which system made each run
segit, seq 1 (11 x 20)
[[-19  10  15  15 -17  21  -2  -6   9  28  -7  11   7 -17   0  -9 -18  -6
   -6  17]
 [ -2 -22  11  17 -13  13   1  21   1 -10  28   4  20   2  -4 -24   0   7
    7  12]
 [ -8   7  -2 -24 -16  28  15  10   7  -3  15  -7 -10 -20   1   9 -19  -2
    1  23]
 [ 11  16  31   5 -20  23 -15   7  -4 -11   9   9  17   4   0   7  12   4
  -23  12]
 [  4  13   4  -8  13  16   3  13 -23 -19  20   0 -20   8   2 -25 -17  14
   -6  13]
 [ 24  15 -18 -19 -11  14  -5   0 -22   8   5 -14  10  -1  14  13  13  14
   -9  15]
 [ 12  -2  31 -10  27  14 -13 -15 -10   2   7 -10 -15  19  -4   9  12  15
   -6  11]
 [  1  28  -9  -9  -5 -11   0  -9 -14  27  -2 -15  -3  27   0 -22  -8  16
   -2   4]
 [ 32 -24  -9 -17   8  -8   5 -10   1  13  15  -3  12  23 -16   5  12  11
    3   2]
 [ -1   3   5 -15  13   3   2 -22  20  36 -12   7 -17   1 -10   6 -17   8
  -12   8]
 [  4  -9   3  17   0 -13 -10  -3   9  21   1  14  33   8 -14 -25   2  19
   -4  -1]]
gome, seq 2 (11 x 20)
[[  9 -18 -10  12  -7   3  11   3 -20 -11  -1  11  -1  17  -2 -27 -15 -23
   20  10]
 [  5 -14 -24 -19 -12   9  -6   9  22   8   3  -8 -10 -11  25  28   3   3
   -6   7]
 [-21  24  29   5  12   3 -33  -7  11 -12  14  12   4  -9 -10   2   2  -3
    5   4]
 [  5   3  -3   3 -17  -2   7  16 -21 -21 -21  -5   3  24   3 -34 -13  -5
    7   9]
 [ 15 -15 -20 -24   1  -5   6  14  12 -14  13 -13  -4  -6  10  26  15  16
   -8  -9]
 [ -6  34  24  -8  21   2 -16 -19  -3  -6  -7  14  -4 -15 -17  13  -1  -1
   -8  -1]
 [ 13  -8   2  24  -4  -5   2   5 -27  -1 -20   1   9  26   8 -31   4   6
   -9  -3]
 [  3 -18 -28 -16  17  -7  15   0  -1   9  16 -21 -16  -9  10  18  10  12
   10  -9]
 [-10  20  22  -5   3   0 -12 -26   8  20 -16   1  15 -14 -20  21   6  -5
    2   3]
 [ -3 -18  17  29  -6  -8   9   4  -2   4  -6   4  -3  35  -2 -30  -4  -5
   -3  -9]
 [  1  -8 -45 -15  -4 -11  18   5   9  13  19  -2  -8 -12   5   5 -11  -1
   11  -5]]
gome, seq 3 (11 x 20)
[[ 17 -22  -4 -14  -6   2  14  -7  11  33 -11 -17  11   5  -3  15  10  21
  -13   6]
 [-15   2  24   5  22   0   2 -16  17  26  23   7 -11   2 -20  -3  -7  10
   -5  -5]
 [  2  -1 -11   6 -15   2  14  -3  -7  24  -5   9  17   5 -14 -32 -22   0
    7  14]
 [  5 -43  -2  -3  -1  17  13   9  23  11  18  -1   0 -10   1   8  -3   9
   -1  12]
 [-26  25  14  -4  -4  19  -3  -1  15  13  16   6  -6 -24  -6  -1 -20   5
   -6  13]
 [  5  -7  15  15 -21  16   4  18 -12 -14  13   7  27   6  -9 -28  -4   2
    2  16]
 [  6  -8  -6 -20  -8  24  21  18  -2 -12  21 -12 -23  -5  10  11  -9   4
   -8  12]
 [  7  33  15  -9  -9  18 -18  -3  -4   0  20   7  15 -12  -3  17  10   8
  -18  10]
 [ 14   0  22   8   7  19  -3   0 -32 -14   9   2 -10  26  -2 -21  -1  -2
   -1  15]
 [ 19   7 -26 -23  -9   5   0   3 -14  15  11 -23  -9  15  21   7   7  17
   -6   9]
 [  9   7  23 -18  21   4 -23 -22   2   6  19  -2   6   7 -19  17  17   9
    7  10]]
Dozu, seq 4 (11 x 20)
[[ -1  20  -5   8  -8   1  11 -15 -20  36 -10  -6  24 -12 -10  -5   2   8
   -2   2]
 [  3 -36  20  23   9   9  18  -6  -6  23  14 -11   1  12  -6  -4  13   9
    1  -1]
 [-22  13 -11   1 -12  10  17  -6   3  39  15  -8 -14 -10   4  -4 -19  -1
    4   6]
 [  8 -18  13  11 -18  15  -4  -5   9  16  27  13  25   7 -14  -2   3 -11
    8  15]
 [ -2 -16  -3  -7   0  26  11   7   8   9   7   4 -25  -1   8 -13 -30   1
   -2  25]
 [  3  10  -8  -5 -23  12 -24  14  11   3  25   5  22  -8  11  -4   1  13
   -5  19]
 [  4 -13  21 -15  14  25  -3   9  -7 -28   5  -3  -1  -5 -11 -13 -10   9
   11  29]
 [  6  25   0 -19 -24   9   0  18  -4  -3  -8 -19   1  11  13  -5  -2  23
  -22  12]
 [ 12   8  18 -11  19   7  -4   3 -17 -22  34  -4   5   3 -16   2  16  20
   -3   0]
 [ 15  25   1 -20   8   8  11 -14 -29  10 -23 -10  -7   7  -7  -3  -8   9
  -10  12]
 [ 17  -1   7   9  11  -5 -10  -7 -12  20  18 -10   6  23   6   3  26  26
  -17 -10]]
fer, seq 5 (11 x 20)
[[  6 -26 -26   5  -4   0  12  14  -4  -4 -11   8   1   1   6 -32 -21  -2
   11  12]
 [ -8 -11 -11 -14  -8  10  -1  14  24   4   7 -13   5 -30  16  26   7  15
   -5   4]
 [-24  13  38  11   8  11 -11  -1  -1 -21   1   6  10 -18 -17  -3   0  -5
    8   7]
 [  0   1   1   9 -26   1  28  21 -21 -18  -7 -11  -2  20   3 -23  -8  -7
   -3  -4]
 [ 18  -1 -13 -14   0   4  13   6  -2  -9  27   0 -12  -9   7  34  14   1
  -16 -14]
 [  4  24  18   6  18  14 -16 -23 -21   3 -15  18  -4 -15  -4  11   1 -11
   -9   5]
 [  7  -8  -8  24  -3  -1  -8   3 -27  11  -6  -9  -1  27  22 -27   6   4
    2   2]
 [ -1  -3 -22 -24   9  -9  -3  -7   6  11  23 -24 -16   4   9  21  11   5
   21  -1]
 [ -1  17  27 -12  -4  -2 -24 -23  16   4 -15   6  12  10 -19  15   5 -13
    6   9]
 [  2  -7   3  11  -2 -14  -5   8   9  -4  -3  15  -8  35   1 -36 -16   1
   -6  -3]
 [  8  -1 -43 -25   2 -17   8   7  15   1   8   3   3 -16   0   4  -9  12
    2  -6]]
piga, seq 6 (11 x 20)
[[  2  18  12  14  -4 -21 -15   2  -3 -29  -2  18  24   7 -12   0  17  -9
   -3 -23]
 [ 10  -6 -17   1  16  -6  16   5 -19 -26 -24  14 -23  -2   5  -9 -14 -13
   -2  -9]
 [ -1   3 -18   7   4 -18 -11  -1   1   6 -17  -8   6 -17  21  24  26   8
  -10 -24]
 [-19  -6  21  20  28  -6  -6 -12 -15 -13 -13   1  -3  -7 -10  -7   6 -13
   23  -6]
 [-10  -1 -17   7 -25 -19  21   8  -4   5 -32 -17   1  14   9 -10  -4 -10
    6 -14]
 [ -5 -19  -3   9   4 -17   2  -2  16 -11  20   5  -4  -2  -2  24  17 -21
   12 -27]
 [-14  18  -3   3  -1  -7  -1 -16   8   2 -26  24  -7 -14  -9   2 -20 -31
    6  -4]
 [  5 -24 -17  27 -14 -10 -14  16   6  -9 -10  15  18   0  20 -13   8  -8
    1  -7]
 [-24  -4 -15  -8  17  -2  -4   7   8 -21   0  -5 -17 -32  11   8  -8  -8
   23   0]
 [-11  14  15   4 -25  -7 -10   5   5 -18 -31  -4  27  -7  -3   9  12 -12
    3  -2]
 [ -6  -9  10  16   0  -2  11  22  -5 -41   2   9 -18   8   6 -12  -6 -15
   -3 -15]]
kab, seq 7 (11 x 20)
[[  7 -31  26   5  20   4  -2 -18   7  20  -9  -9 -11  18  -5  14  14   4
   -3   1]
 [-24  24  -7   5  -2 -18   6  -5  12  31  10  -2 -10   8  -5 -17 -15   7
   -2 -12]
 [ 17 -26  -7   3  -1  -7   1 -11   5   8   8  16  31   3 -26  -8   2  -8
   18   6]
 [ -8 -20   5  -8  -3  13  15   0  29  17 -20   2 -23  -3   4   5 -23  -2
  -12  10]
 [-17  10  -1  17 -14  -3 -11  14  18   4  22  15  26 -20  -2 -13  -2  11
   -7  -5]
 [  6 -24   2  -5   9  18  17   9 -12 -25  -4   8   3 -16 -16 -16 -17  -6
   16  21]
 [ -3   1   4  -5 -33  18  13  20  10   3  -6 -18   0  -7  20  18   5   8
  -23   4]
 [ -6  13  19  10  15  13  -7   6 -12 -23  40  12  -1 -16  -8   2   7   1
   -1  -3]
 [ 16  13  -7  -7 -14  18  13  -1 -40  -3 -15  -7  -3   9   5  -8  -7  -9
    1  18]
 [ 12 -11   2   2   0   7 -16   1   0   9  23 -15 -10  14  26  25  28  11
  -11  -4]
 [-14  36   5 -12  21   2 -17 -19 -13   5  15  -1 -17   0  -8  -4 -10  -3
   15   8]]
piga, seq 8 (11 x 20)
[[ -2  11 -11  11   5  -9 -13 -27   6  25  -6  26 -10   0  -1   6  -9 -28
    5  -7]
 [  3 -26 -21  17   0  -7 -25  -3   7  13 -12  13  10   5  17 -17  -3  -9
   17   9]
 [-24 -17 -13 -12   6  -6 -14   8  26  -5  -4 -15  -6 -13  11  -1  -6   3
   27  10]
 [-19   8  20 -12 -19 -10  -8  10  27 -22 -12  -6  22  -2 -17   3   0  -4
   12   2]
 [  2  -1   9  -3 -11  -6  16  25  11 -40   0  18  -1   6 -14 -12 -14  -7
  -12  -9]
 [ 12  16 -23  -9   0  -4  10  11  -3 -19   2  19   1 -26   4  15   0   4
  -24 -17]
 [  9   0  10  15  23  13  -9  -7 -24 -12 -15  14   8 -30   5  11  14   3
  -11  -1]
 [-15   3   4  23   6   8   6   6 -32   3 -23 -21  -7  -6  22 -14   4  10
   -3  -1]
 [-10   0  -2   8  -8  -8  11   0 -22   0  11 -33   1  11   7   9  25  -5
   19 -14]
 [ -4   7  14  -2  -8  -3  13 -20  -1   5  -4  -4 -19  22 -10  20   1 -35
   10 -10]
 [  6   4 -13  17 -15 -16 -11  -9  11  16   2  23  -8  27   9  -3  -4 -23
   -7 -15]]
Dozu, seq 9 (11 x 20)
[[ -7 -12   2   9   5  -8  -6  14  19 -37  -4  20 -16  -7   9   9  -2 -18
   -5 -18]
 [ -5  17 -21   1  -9 -12  -9   9  -3 -31 -22  17   4 -20  12   5  -4 -21
    3 -10]
 [  8 -16   4   9   2  -6 -10   8  -3 -36 -21   4   3  -3  12  19  22 -15
    0 -15]
 [-19  18  -3   3   6 -12  -4   4  -5 -23 -21  -6 -23  -9  18  14   4 -15
    0 -21]
 [  1  12  -2  11  -8 -22 -11  -5  -9 -22  -9   5   8   9   2  15  22 -26
   11 -24]
 [  2  -8  -6   0  13 -14   5 -11  -3 -14 -20   5 -28   9   6  19   3 -27
    6 -20]
 [ -5  13 -18  10  -3 -25 -21 -11  12   4 -12  14  -5   2  16  18  10 -20
   -2 -25]
 [ -6 -18  -6  13  19 -21 -16 -10   7 -17 -14  16  -3   0  -1   1   4 -26
   25 -13]
 [-12  -7 -21   0 -11 -24  -4   3  22  -4 -35  -1  -7   1  15   7  -3 -18
    9 -14]
 [-16  -9   1   8   1 -24 -12   7  30 -24   0  13   4  -7  -3  12   9 -15
    9 -24]
 [-11   1  -7   0  -4 -16   9   6   9 -29 -31  18  -3 -14  -7   0 -15 -26
    7 -13]]
kab, seq 10 (11 x 20)
[[  1   1  -8  11 -15 -12   5  18   2   8  32  -5  16  16   2 -19   8  24
  -10 -12]
 [ 14 -10  -4 -29  20  12  16 -14  -3  -2  11   6  -4 -15 -25  14 -11  -4
   13  15]
 [  1   7  24   9 -21  19  -3  -2   7  26 -21  -2   7   5   7   3   2  11
  -30  11]
 [ -6  -9  -3  16  20   0   0  11  -6   0  42   7  -6   0   0 -26  -4  18
    1  -5]
 [  8   3 -15 -26 -12  12  17  -9 -11  14  -8 -14  13 -12 -12   6  -9  -3
   17  24]
 [  0 -17  39  12  -5  18 -10   1  17   9   8  -5   0  12   4  13  15   9
  -19   5]
 [-13  27  -7  -3   4  -1  10   6  -9   0  29   8 -16   3  -9 -27 -26   6
    2   1]
 [ 33 -15 -11 -13 -16  12  -1  -4 -10   6   1   1  29   4  -6   7  11   1
    5  19]
 [ -7  -8  23  -7  17  21  -6  -2  17  10   3  -5 -33  -1  13  11  -7  15
  -18  10]
 [-11  34  -4   5 -10  -5 -10   5 -12   7  19   0  22  -2  -7 -27  -4  17
    2   3]
 [ 27 -35   5 -14  11  11  12  -2 -11 -10   4  -8   4  15 -14  -3   3   4
   13  19]]
fer, seq 11 (11 x 20)
[[ 28 -19 -18   4 -16   3 -12   8 -12   0 -11   1   8  26  23 -14   6   0
   -3  12]
 [-11   3 -11 -22  24  -2 -20  -1  17   3  19 -12 -25 -10  17  15   1  17
    3   2]
 [ -7  27  16  -7  -5 -10 -23 -10  -3  -7 -19   0  29   2 -19  -8   4  -1
   14   9]
 [  9 -27   7  -3   2 -11  11  17   7 -20  -8  -7 -11  36  -1 -22  -5   8
   -2  -3]
 [ -2  22 -20 -23   2 -18  12   3  18   6   8   0  -4 -16  -5  18  -1  15
  -16 -20]
 [ 13 -11  18  12  20   0  -6 -14  -9  -9 -20  24  26 -13 -23  -2   7  -1
   -2   1]
 [-12 -17  -5  17   2   0  22  10  -7  17 -21 -16 -17   5  18 -20  -8  14
   -9  -5]
 [ -8  -3 -12   2  -3 -10   8  -2   4  13  30 -11  18 -19  -5  21  21   4
   11 -15]
 [ -7  -9  31   2   4  15  10 -19  -1  -2 -18   6  -6  -2 -22   9  -8 -29
   14  11]
 [ -3   2  -5  24 -33   0   7  12   5  18   8   6  -5  22  18 -13  -6  -7
  -19  -9]
 [  6  -6 -28  -8  14   3  -3  -3   0  -8  36  18  -6 -21  -2   9  -5 -12
   18   1]]
segit, seq 12 (11 x 20)
[[-23  -8  10  -8  22  -7  27  -4  14  12   6 -15 -18  -6 -18  -3 -11  15
    6  -9]
 [  2   9  -2  10 -26  -9  22  -6   0  20  -7   6  33  -7 -20   5   5  -6
   -7 -12]
 [  3 -33  14  16  17  12  25   1   3  -3  16  20 -13  -5 -14  -3  -8  -7
   -7  -6]
 [-16  16 -19  16 -15  13   3  -2  -3  28   8  10   4 -31  13  -1 -13  -7
   -3   3]
 [  3 -28  20  20   2  21  -9   2  -9 -12  17   5  19  -7  -5  -4  12 -10
   18  16]
 [-24  10   5  -4 -20  23   8  11   2   6   4 -18 -23  -2  16  -5 -20  -7
    6  18]
 [ 11  12   9   0 -28   5 -16  10   1 -16  30   4  23  14  -1   6  17  -6
   -2   4]
 [ 10  11   6 -23  10  18   1   3  -7 -24   3   9 -31  10  -3  -5 -23  -8
   -2  17]
 [ 20  20 -15  -2 -15   2 -25   6  -9   5  -5   3   9   8  26   1  11  15
  -24   5]
 [  9  -6   9 -18  40   1 -19  -5 -10 -18  12  -7 -10   5  -6  -4   7  21
   11  11]
 [  1  22  -6 -19  -9  -7   1  -8  -9  20 -32 -27   2  12   5   0   0  15
   -4   7]]

runs to name
seq 13 (2 x 20)
[[-15  22 -18  10   1 -26 -16 -13   4  30   6  -5  -3   8  11   0   7   1
    4 -19]
 [ -1 -26   2   3  14 -16   1 -19   7   5   1   4  10   9 -25  -3   3 -18
   34  -2]]
	Dozu
seq 14 (2 x 20)
[[-14   2   8  18 -12  -7   9  12   1   4 -25  -7  31 -18  -4 -11   6  19
  -12  -8]
 [-10 -22   7  15   8   5  33  14 -15 -19  16  -6  -1 -15 -10  -6   3  -1
    9 -11]]
	piga
seq 15 (2 x 20)
[[ -5 -16 -16   7   8 -18 -24  11   3  -5  -5 -14  -7  20  28 -15   9  12
   12  -4]
 [-15   9  -2 -27  14 -24  -8  -6  13 -16  -7 -18  -3   2 -14   9   3  -1
   28  -5]]
	piga
seq 16 (2 x 20)
[[ -5  16   5   8  16  -6 -17 -11  -3  -4  -9  31   1   2 -17 -30 -23  -8
    6   7]
 [ 12 -34 -24   4  -3   0   3  18  -1  -2 -19  -5   8   1  19 -20  -4  16
    2  10]]
	gome
seq 17 (2 x 20)
[[-10   7  18   7  -1  12 -39  12  -1 -14  16  -8  10   2  17  -8  14  14
    5  16]
 [ -4  11   5 -25  -3   4   4   8 -17 -27  -2 -25  -8  16  -6 -12  -8   0
   23  16]]
	Dozu
seq 18 (2 x 20)
[[-13 -32  11   7   3   7   3  21  31  -9  19   0  -2 -13   5   4   3  16
   -9  -3]
 [-19  33   3 -11  -6   4  10   3  -1  -7   8   5  13 -31 -22  -5 -16   2
    4   5]]
	piga
seq 19 (2 x 20)
[[  5 -14  16  19  26   0 -10 -11 -12   9  -6  14   5  14 -12 -33  -6  11
    3   9]
 [ -5 -18 -29  -7  -7  -1  15   7   5  29   1 -21   3  -5   9 -13  -9  20
   11  10]]
	segit
seq 20 (2 x 20)
[[  0   8  -1  -2  26   4 -25   1 -23 -18  -6 -10 -25   6  26  -5   6   9
    2   4]
 [  0  21   2 -12   4 -18 -17  -6 -17  -7 -20 -28   2  22   7   2  19  10
    9  -5]]
	piga
seq 21 (2 x 20)
[[ -4 -19  19   0  41  -9  -2  -7  16 -10  -2  11 -10  -8 -17   4   2  14
   -5 -12]
 [-11  19  -9   4 -10 -14  24   3  -8  12 -30  -3  13  -8 -10 -18 -13   9
   -8 -11]]
	kab
seq 22 (2 x 20)
[[-12  21  -7 -30 -13 -18   5  -1  10   7  -7 -33  -6  14  -2  10   2   6
   12  -4]
 [ 13   0  16  -9   1 -22  -3  -9  18 -11   1  16  18  21 -32   5   8  -3
   -3 -13]]
	gome
seq 23 (2 x 20)
[[ 25 -14   1 -24   4  17   1  -7  15   1 -14  14 -14  -1   0  24  -7  -1
  -20  13]
 [ -7  17   8  16  18   2 -32  -1   4  11  13  15  -4  -1  13 -15  -1  21
  -18   0]]
	gome
seq 24 (2 x 20)
[[ -7 -10  17   9  20  -6   5   3  14 -24  20  28  -6  -4 -24 -11 -11  -8
    2 -11]
 [ -1   9 -29   4 -18   6  12   8  -9   3 -22  11   7 -28  11  -8 -19  -8
   -6   4]]
	segit
seq 25 (2 x 20)
[[-20  26   2  -9  -5 -12 -33  -3  19 -17   2   3   8 -11   0  13   6 -13
   17  -2]
 [  1  -1  13   2  -7 -12  -9  11  -2 -41 -27   6   4  23  -4 -18  -4 -17
   10  -1]]
	gome
